In the data rows, 128 means zero.
Each row has a hidden score. How much does it go up from the first row of each pair to the second? 10 means little or no change, 20 a big rise and 0 a big fall. The score is a weighted sum of the row's numbers plus the product of two more (or one squared), each taken from its middle value.
(143 119 159 099 094 099 119 098 176 106 170 167 109 073 133 115)
(171 073 124 169 140 153 145 081 110 086 194 145 086 100 166 093): 9
(172 114 129 127 127 149 133 146 119 159 093 155 063 150 165 110)
(140 145 142 149 126 126 112 095 116 079 151 108 148 137 119 158): 6
(109 154 156 115 141 142 127 150 102 101 124 096 151 135 095 190)
(099 231 192 078 181 158 124 219 193 102 023 120 250 176 031 159): 12
(153 101 116 159 097 142 128 108 097 104 175 110 099 098 140 116)
(136 145 136 105 113 103 121 151 122 154 120 183 108 117 136 136): 9
(059 123 126 103 183 100 124 103 124 131 143 139 106 158 114 132)
(117 121 121 116 145 130 107 122 175 131 143 138 136 097 122 176): 13
(190 107 121 146 061 129 126 083 040 132 154 108 107 103 209 154)
(220 055 108 178 060 126 148 071 091 126 190 128 089 025 207 108): 10
(140 102 121 140 136 140 153 104 168 133 154 171 102 174 133 025)
(142 140 134 068 118 128 147 125 142 158 123 133 142 138 135 104): 15
(195 051 112 178 058 134 133 041 085 091 222 130 061 058 196 089)
(123 169 148 161 171 139 128 150 133 104 092 083 179 178 054 153): 4
(187 077 104 194 112 118 133 092 116 113 147 129 088 064 140 105)
(064 194 150 079 161 115 121 126 121 114 067 081 206 157 074 193): 8
(114 131 119 079 116 078 087 117 147 121 177 166 100 103 141 122)
(147 159 142 086 117 127 137 145 162 109 066 103 175 096 099 143): 13
(102 053 120 126 059 125 138 044 022 138 228 182 044 083 219 079)
(170 059 123 171 082 147 167 094 121 133 136 134 086 080 156 093): 9
(084 115 115 120 101 127 107 102 084 108 211 160 132 113 159 128)
(151 077 078 166 098 115 171 086 100 115 158 113 081 104 154 107): 6
(154 118 121 075 110 131 135 165 152 173 098 153 092 126 147 119)
(138 204 134 103 176 131 112 199 159 158 051 106 192 194 077 135): 6
(210 153 135 125 114 162 131 115 123 132 134 118 133 117 134 105)
(103 100 141 135 132 107 140 094 084 116 098 117 096 145 110 095): 9
(125 112 104 129 120 080 128 122 129 167 106 101 142 151 080 115)
(147 115 079 099 057 102 162 084 088 180 153 113 087 105 217 148): 14
(147 184 173 124 163 138 070 158 163 086 149 128 188 101 087 173)
(135 101 138 102 087 096 113 124 104 165 101 141 080 101 129 094): 12
(050 219 150 073 219 108 083 220 188 144 063 125 226 255 036 136)
(151 071 145 159 098 106 130 119 091 159 100 132 081 138 124 074): 15
(211 090 112 188 097 144 119 065 110 102 190 138 096 089 168 090)
(106 159 116 133 190 152 111 207 205 145 081 133 164 114 085 162): 12
(090 145 126 131 148 120 158 131 192 124 133 138 158 164 107 124)
(117 142 105 088 103 114 136 131 100 159 145 112 140 135 153 164): 12
(069 156 160 100 173 134 127 171 113 074 087 107 189 167 073 170)
(135 066 107 177 120 132 134 091 168 127 169 123 089 046 151 116): 7
(067 154 163 103 160 128 122 119 074 096 130 111 123 166 125 175)
(155 124 154 150 117 132 118 128 141 120 126 127 122 093 103 130): 10
(198 061 127 193 080 156 157 096 103 139 166 125 099 095 167 085)
(191 115 137 128 083 173 152 081 133 069 142 150 110 068 169 073): 13
(073 163 143 114 160 077 112 182 125 133 056 108 180 170 027 154)
(064 124 100 129 137 096 127 101 178 110 135 134 138 169 118 080): 10
(129 131 162 140 152 146 102 111 150 065 167 132 125 119 117 110)
(153 101 118 099 111 094 162 119 102 148 141 123 111 091 156 159): 17
(084 098 114 169 112 133 111 113 142 125 197 164 120 105 154 117)
(116 145 141 118 143 163 148 158 141 128 065 123 174 124 096 145): 13
(070 138 162 124 161 120 093 103 076 099 155 129 156 169 119 176)
(111 108 107 154 165 119 145 080 158 108 125 102 117 148 104 124): 8
(053 136 110 171 140 155 102 125 165 100 135 115 143 166 130 145)
(109 164 087 139 148 153 127 162 179 144 116 133 163 125 117 150): 17
(149 134 152 095 136 120 136 110 132 108 183 157 110 065 163 171)
(133 049 113 108 109 121 141 055 081 139 196 128 051 077 213 126): 14
(113 061 086 185 102 137 136 110 136 116 171 141 076 055 168 119)
(131 145 163 092 135 137 107 145 159 101 132 149 159 082 117 148): 15
(152 150 140 116 138 152 144 135 177 100 108 139 145 151 122 086)
(143 111 127 108 136 122 144 150 148 159 117 162 102 144 149 111): 11
(138 155 154 149 132 146 074 171 159 127 141 128 126 141 083 151)
(118 093 090 135 117 098 138 057 110 123 170 110 118 140 159 102): 14
(172 083 127 157 090 119 128 082 094 119 146 119 093 105 144 121)
(168 092 125 173 091 116 138 095 083 117 162 118 098 067 154 123): 11
(164 109 120 157 143 152 152 141 100 137 104 095 128 169 114 084)
(154 124 155 134 118 121 088 112 144 100 176 160 109 084 136 131): 8
(157 136 140 131 174 130 115 149 138 147 099 143 094 194 127 101)
(109 160 130 122 196 144 122 176 189 122 143 126 160 161 097 170): 10
(052 121 105 155 161 108 142 122 178 127 135 144 139 122 119 147)
(166 147 162 140 136 113 086 127 131 117 183 129 120 132 116 137): 9
(085 159 153 088 145 086 098 179 132 142 102 147 164 142 074 167)
(111 058 084 144 109 103 159 060 106 120 180 142 074 110 178 110): 10
(095 189 163 138 234 142 090 203 188 098 078 098 188 194 033 158)
(178 079 143 120 065 141 131 036 079 119 249 172 043 101 216 052): 15
(123 091 105 118 106 133 128 070 115 130 157 172 072 092 189 115)
(108 107 108 134 134 095 146 108 110 132 134 116 131 098 110 119): 10
(145 131 129 147 109 152 109 159 155 155 158 135 132 104 122 174)
(153 164 139 094 129 156 107 154 177 110 104 145 165 129 121 118): 14
(125 129 127 174 163 135 103 112 098 095 146 102 130 129 116 161)
(094 163 137 087 147 100 099 164 172 156 121 149 126 176 111 108): 10
(079 102 180 097 110 120 119 083 079 098 159 158 100 137 159 121)
(115 176 162 092 155 149 120 136 168 087 107 154 174 169 096 106): 10
(138 142 130 093 079 102 135 130 087 153 138 112 151 116 151 195)
(177 097 122 157 029 142 154 071 030 128 168 137 100 083 226 124): 10
(183 160 152 117 125 141 102 179 131 131 130 131 137 125 113 115)
(098 118 090 134 135 078 160 124 121 119 109 105 139 137 122 144): 10
(142 043 125 126 046 143 176 091 055 157 156 160 059 083 196 099)
(116 177 190 098 203 175 117 166 158 059 076 135 196 170 079 132): 3
(090 157 108 078 133 098 139 099 104 128 106 109 169 125 114 147)
(187 075 111 164 098 116 161 079 056 119 172 108 086 068 169 131): 13
(173 148 132 139 143 172 121 163 172 148 089 150 115 107 138 133)
(120 126 118 134 162 156 158 133 091 138 106 084 146 188 118 119): 11
(088 156 113 130 134 119 133 165 116 124 070 089 173 122 116 187)
(134 091 135 120 136 096 165 145 058 139 084 097 095 161 087 109): 13
(148 119 140 109 099 118 099 156 091 147 097 144 113 117 116 114)
(136 181 151 123 236 179 113 209 191 130 074 114 171 197 068 127): 6
(132 171 112 087 154 137 132 209 154 157 074 104 166 203 096 110)
(139 138 140 112 080 091 133 106 065 135 142 089 128 108 145 184): 11
(130 153 127 126 116 123 134 154 156 105 084 113 155 099 106 127)
(103 145 172 088 164 109 098 165 129 121 101 128 170 120 109 161): 11
(085 148 100 117 151 070 135 099 145 135 121 095 138 160 099 124)
(078 170 137 083 185 101 090 123 173 116 141 134 166 147 091 175): 13
(140 133 153 122 114 092 122 145 094 137 129 161 123 165 131 109)
(134 105 131 150 127 112 155 096 137 109 128 119 115 120 118 122): 12
(107 186 152 144 120 125 096 230 136 151 087 163 148 153 102 130)
(145 090 128 117 110 133 152 107 039 165 117 125 092 156 168 119): 19
(148 136 120 085 095 083 086 120 125 127 187 164 089 083 157 146)
(087 209 165 076 203 131 080 190 202 099 113 135 189 122 041 203): 10
(126 101 155 152 119 149 107 075 120 096 212 119 115 085 149 113)
(187 140 162 180 114 139 096 114 168 137 147 153 136 098 139 119): 6
(107 166 162 092 153 130 126 144 163 100 096 133 160 096 097 192)
(213 074 128 165 098 145 154 074 085 075 169 120 058 077 155 077): 9
(118 180 172 104 119 138 098 218 092 149 062 161 135 171 111 150)
(137 150 123 162 120 137 169 165 133 169 084 104 152 161 105 127): 11
(140 091 133 165 133 135 141 046 105 076 196 118 110 087 155 127)
(090 108 110 126 152 094 127 104 102 116 200 120 087 152 138 167): 8
(177 011 111 136 043 136 157 042 071 151 202 147 011 054 246 112)
(121 100 115 116 093 157 166 132 037 164 096 134 088 149 180 123): 7
(137 123 161 144 125 139 123 155 179 126 124 149 101 070 114 110)
(146 136 113 141 123 170 127 176 185 130 095 122 136 115 118 106): 12
(038 178 130 093 179 102 104 129 166 082 103 107 189 188 075 167)
(113 134 125 137 087 142 170 147 142 152 081 112 132 121 124 104): 13
(194 118 120 160 029 162 162 113 048 132 119 127 109 093 219 096)
(141 073 097 112 060 095 130 052 124 119 191 187 035 055 186 090): 10
(107 137 138 119 169 145 095 177 199 131 160 132 122 085 124 200)
(086 138 138 117 183 133 118 130 127 095 146 135 124 144 099 160): 9
(100 114 107 097 114 096 136 113 120 126 122 121 128 129 141 107)
(142 073 077 146 065 111 161 090 067 172 112 105 094 135 191 088): 11
(152 084 125 135 114 123 154 058 069 114 206 107 085 102 170 124)
(149 109 159 144 128 142 164 101 097 132 112 102 120 127 143 104): 11
(140 072 065 145 047 094 128 107 146 148 188 168 060 068 167 106)
(083 150 139 094 185 108 127 143 169 142 119 128 149 172 090 168): 5
(088 185 137 079 216 121 094 220 187 162 082 121 188 177 041 167)
(177 173 178 120 130 118 092 157 084 111 097 141 153 191 113 132): 2
(068 134 119 117 198 125 137 148 149 133 130 117 137 175 101 159)
(113 098 143 101 103 131 146 079 118 129 181 163 083 142 173 069): 12
(091 179 182 111 185 165 114 165 145 094 118 140 164 200 099 127)
(124 184 143 116 162 142 092 160 195 100 136 133 154 102 115 152): 14
(120 176 156 100 171 143 106 206 166 160 077 140 171 149 099 153)
(195 101 075 148 084 107 167 094 097 172 113 134 046 164 188 027): 10
(169 118 127 168 107 130 118 060 075 059 201 121 104 092 159 119)
(169 041 125 148 067 121 157 021 020 116 205 141 034 085 230 108): 18
(184 082 155 148 094 135 157 075 104 107 116 155 076 106 157 064)
(122 207 156 123 211 168 117 229 183 120 086 120 216 169 042 184): 13
(180 125 136 106 080 096 105 095 143 139 182 169 096 123 154 117)
(184 125 144 148 057 130 101 108 081 123 127 174 087 155 179 068): 7
(126 085 136 171 100 151 161 115 101 139 140 114 120 138 149 091)
(076 071 101 116 124 093 109 139 128 155 157 143 099 107 158 147): 9
(154 096 137 128 094 128 149 112 103 125 116 126 115 112 133 093)
(113 157 135 100 188 094 145 127 120 138 109 074 184 183 065 180): 8
(153 191 153 122 121 123 089 203 099 110 091 147 157 176 113 098)
(178 070 083 145 090 113 156 087 098 179 140 118 081 096 187 135): 18
(115 151 118 116 149 087 153 077 147 115 103 109 147 171 113 128)
(104 168 120 147 220 155 120 211 236 151 112 117 202 121 080 184): 14
(118 121 107 140 135 168 164 146 094 140 082 107 149 168 146 107)
(095 091 107 120 148 100 133 131 124 152 139 138 118 102 144 167): 11
(112 118 145 139 137 169 158 097 118 119 101 145 134 114 153 103)
(129 093 134 134 141 101 103 077 130 090 177 139 106 132 137 099): 8
(147 101 134 135 112 103 092 125 116 151 213 160 082 134 130 116)
(138 042 066 111 044 116 160 082 163 156 159 167 045 030 199 062): 17
(152 156 100 137 109 126 139 130 142 146 120 140 117 223 120 083)
(057 149 146 105 175 146 109 156 111 113 152 139 120 117 120 180): 14
(072 156 131 137 231 130 131 153 163 123 132 116 158 161 076 168)
(124 153 166 103 108 069 125 171 123 142 110 132 149 105 082 153): 13
(091 133 110 146 168 104 151 137 148 141 115 077 172 149 094 167)
(149 073 111 127 105 148 173 073 042 149 142 126 070 153 179 095): 15
(149 106 108 185 109 143 137 088 129 089 145 110 106 109 132 101)
(056 133 142 158 160 179 107 185 130 141 080 123 154 171 111 152): 10
(104 125 155 134 170 084 145 148 081 118 088 101 133 170 051 151)
(098 110 142 157 143 120 113 157 163 122 141 168 121 118 097 126): 11
(166 132 130 170 127 173 116 168 172 158 103 142 103 158 146 070)
(072 105 103 121 138 091 161 161 132 146 119 110 160 147 109 127): 15
(147 138 133 141 110 131 126 212 147 169 056 150 134 160 114 099)
(094 109 100 120 114 067 140 112 130 164 105 142 127 102 123 115): 11
(190 102 166 136 047 138 101 151 068 154 140 210 054 100 198 094)
(179 144 106 124 107 095 127 152 137 157 096 141 119 188 127 090): 10
(170 145 160 122 111 144 153 149 127 099 095 118 131 098 123 112)
(118 084 115 146 122 108 130 141 110 128 106 123 103 121 110 132): 9
(021 168 186 096 179 114 106 100 121 095 139 108 196 177 067 184)
(121 123 136 130 100 160 119 089 100 078 202 165 099 104 176 060): 15
(164 094 101 134 082 120 142 086 108 143 140 127 101 076 163 123)
(162 101 157 140 078 119 138 114 139 134 124 127 127 074 144 097): 10
(141 121 147 098 118 093 110 160 091 175 128 140 113 101 115 136)
(128 160 129 079 152 137 134 181 136 167 099 153 136 186 115 107): 7
(188 008 071 187 040 114 167 034 074 151 217 147 010 042 215 070)
(154 088 126 110 097 139 121 094 138 115 154 154 093 070 179 116): 11
(074 163 175 109 205 129 116 209 145 136 071 126 171 224 058 121)
(153 101 104 109 062 125 138 076 074 126 171 122 096 049 196 152): 15
(112 126 080 108 110 080 134 117 172 146 162 120 106 101 152 138)
(090 070 104 132 115 119 136 062 080 134 179 130 084 118 164 103): 12
(066 196 171 053 160 115 127 203 153 170 036 095 199 197 057 172)
(211 049 107 136 038 116 163 031 000 140 196 125 052 075 230 119): 17
(115 091 119 126 126 114 158 114 111 163 117 089 112 109 133 151)
(129 084 142 094 100 120 143 058 092 131 163 171 077 118 179 074): 10
(120 147 166 123 133 126 140 129 034 119 107 073 150 203 123 168)
(120 105 130 109 129 111 163 079 068 117 128 101 135 154 125 119): 9
(155 138 102 129 110 140 143 130 107 131 085 141 105 141 142 067)
(100 069 120 124 077 138 161 079 085 145 122 125 107 071 179 130): 13
(155 160 111 135 174 155 106 201 186 151 083 113 147 139 093 126)
(138 113 143 147 125 138 118 118 074 161 105 095 130 150 153 140): 19
(146 148 110 117 110 129 148 129 061 159 118 101 152 114 146 171)
(168 120 151 124 067 148 140 135 122 128 114 168 109 061 150 071): 10
(123 132 142 137 148 124 125 127 070 110 118 092 151 150 109 184)
(153 140 135 164 116 152 125 111 089 097 140 099 163 137 135 132): 9
(144 140 159 124 106 155 133 131 104 102 106 102 144 135 121 116)
(087 155 130 117 150 134 111 189 140 168 103 098 162 163 121 206): 9
(144 151 136 143 115 146 085 152 093 129 164 118 143 131 141 190)
(089 161 149 143 220 120 121 177 144 100 085 080 174 165 030 162): 7
(092 136 120 165 132 141 097 103 105 112 179 127 110 145 145 127)
(147 084 136 171 148 135 119 103 135 097 173 127 097 090 135 120): 15
(147 145 134 161 128 150 135 126 121 110 140 095 162 127 118 148)
(125 175 111 145 155 170 125 161 182 102 099 127 140 189 096 076): 9
(194 168 161 108 131 163 120 166 157 127 074 145 134 129 119 141)
(147 050 100 179 132 117 153 095 113 110 150 121 073 102 138 096): 13
(040 140 153 114 157 120 102 117 112 103 164 143 159 164 115 150)
(179 084 104 171 098 164 155 108 105 165 137 111 106 106 162 110): 14
(125 045 081 134 090 099 147 069 067 115 185 107 097 098 168 115)
(088 120 087 112 143 110 158 065 140 128 179 160 100 159 146 094): 6
(057 120 148 159 089 128 117 109 134 085 187 155 111 126 142 060)
(164 105 132 183 124 148 131 112 130 093 158 111 125 107 117 092): 11
(161 050 085 161 061 137 145 088 170 147 178 163 062 023 203 101)
(120 085 113 142 121 111 154 110 141 133 131 126 078 103 124 122): 5
(178 095 104 119 090 125 146 147 087 171 111 131 110 094 163 127)
(141 136 120 113 139 165 147 168 180 144 083 134 151 124 134 122): 8
(076 188 170 099 177 127 090 191 177 088 100 138 185 117 048 175)
(242 125 132 171 099 120 123 090 094 091 180 124 127 105 143 093): 3
(069 099 187 090 117 130 116 091 086 128 127 176 111 126 159 098)
(203 132 102 141 088 120 141 099 163 114 148 114 157 143 142 075): 8
(169 052 117 105 115 114 136 120 092 168 146 157 054 121 166 036)
(140 117 122 158 070 093 116 133 083 158 130 159 115 083 132 118): 5
(135 153 156 139 127 138 099 132 154 105 141 139 134 062 110 147)
(171 113 135 142 130 161 129 116 111 080 173 136 098 092 151 093): 12
(075 139 102 098 136 085 103 126 183 154 095 124 155 123 085 142)
(105 063 108 149 066 112 136 066 078 129 203 162 050 081 201 109): 13
(098 117 135 103 145 116 128 162 123 152 127 143 109 109 139 177)
(129 073 087 092 107 096 147 120 129 164 155 147 069 110 162 136): 10
(164 090 128 161 128 129 130 133 116 118 139 113 119 121 109 118)
(130 169 128 097 144 112 093 169 164 161 073 145 165 191 106 117): 8
(151 081 103 119 069 121 127 158 123 191 128 175 062 095 181 068)
(128 100 078 122 099 080 163 110 118 170 128 110 128 111 150 144): 9
(182 035 115 172 079 126 125 116 084 149 191 150 074 078 164 087)
(159 139 105 094 122 132 150 170 157 167 094 146 106 139 143 131): 8
(115 145 116 107 127 123 114 143 092 155 170 112 125 156 157 203)
(153 168 167 081 115 146 158 161 092 120 085 116 167 152 100 125): 11
(154 108 133 124 110 196 140 141 146 120 152 141 098 130 159 090)
(088 135 105 140 176 125 116 145 198 137 140 127 129 105 118 175): 4
(131 090 096 092 071 155 185 106 069 178 127 161 070 111 222 103)
(176 161 140 086 123 122 124 162 138 161 090 159 128 166 119 112): 3
(139 096 114 139 120 122 127 112 154 142 169 170 070 076 161 133)
(146 061 071 189 040 118 149 044 064 153 218 136 051 088 223 088): 9
(049 153 135 149 178 129 128 146 135 109 143 122 158 195 107 144)
(157 154 119 125 187 182 135 190 162 158 065 104 168 144 096 133): 15
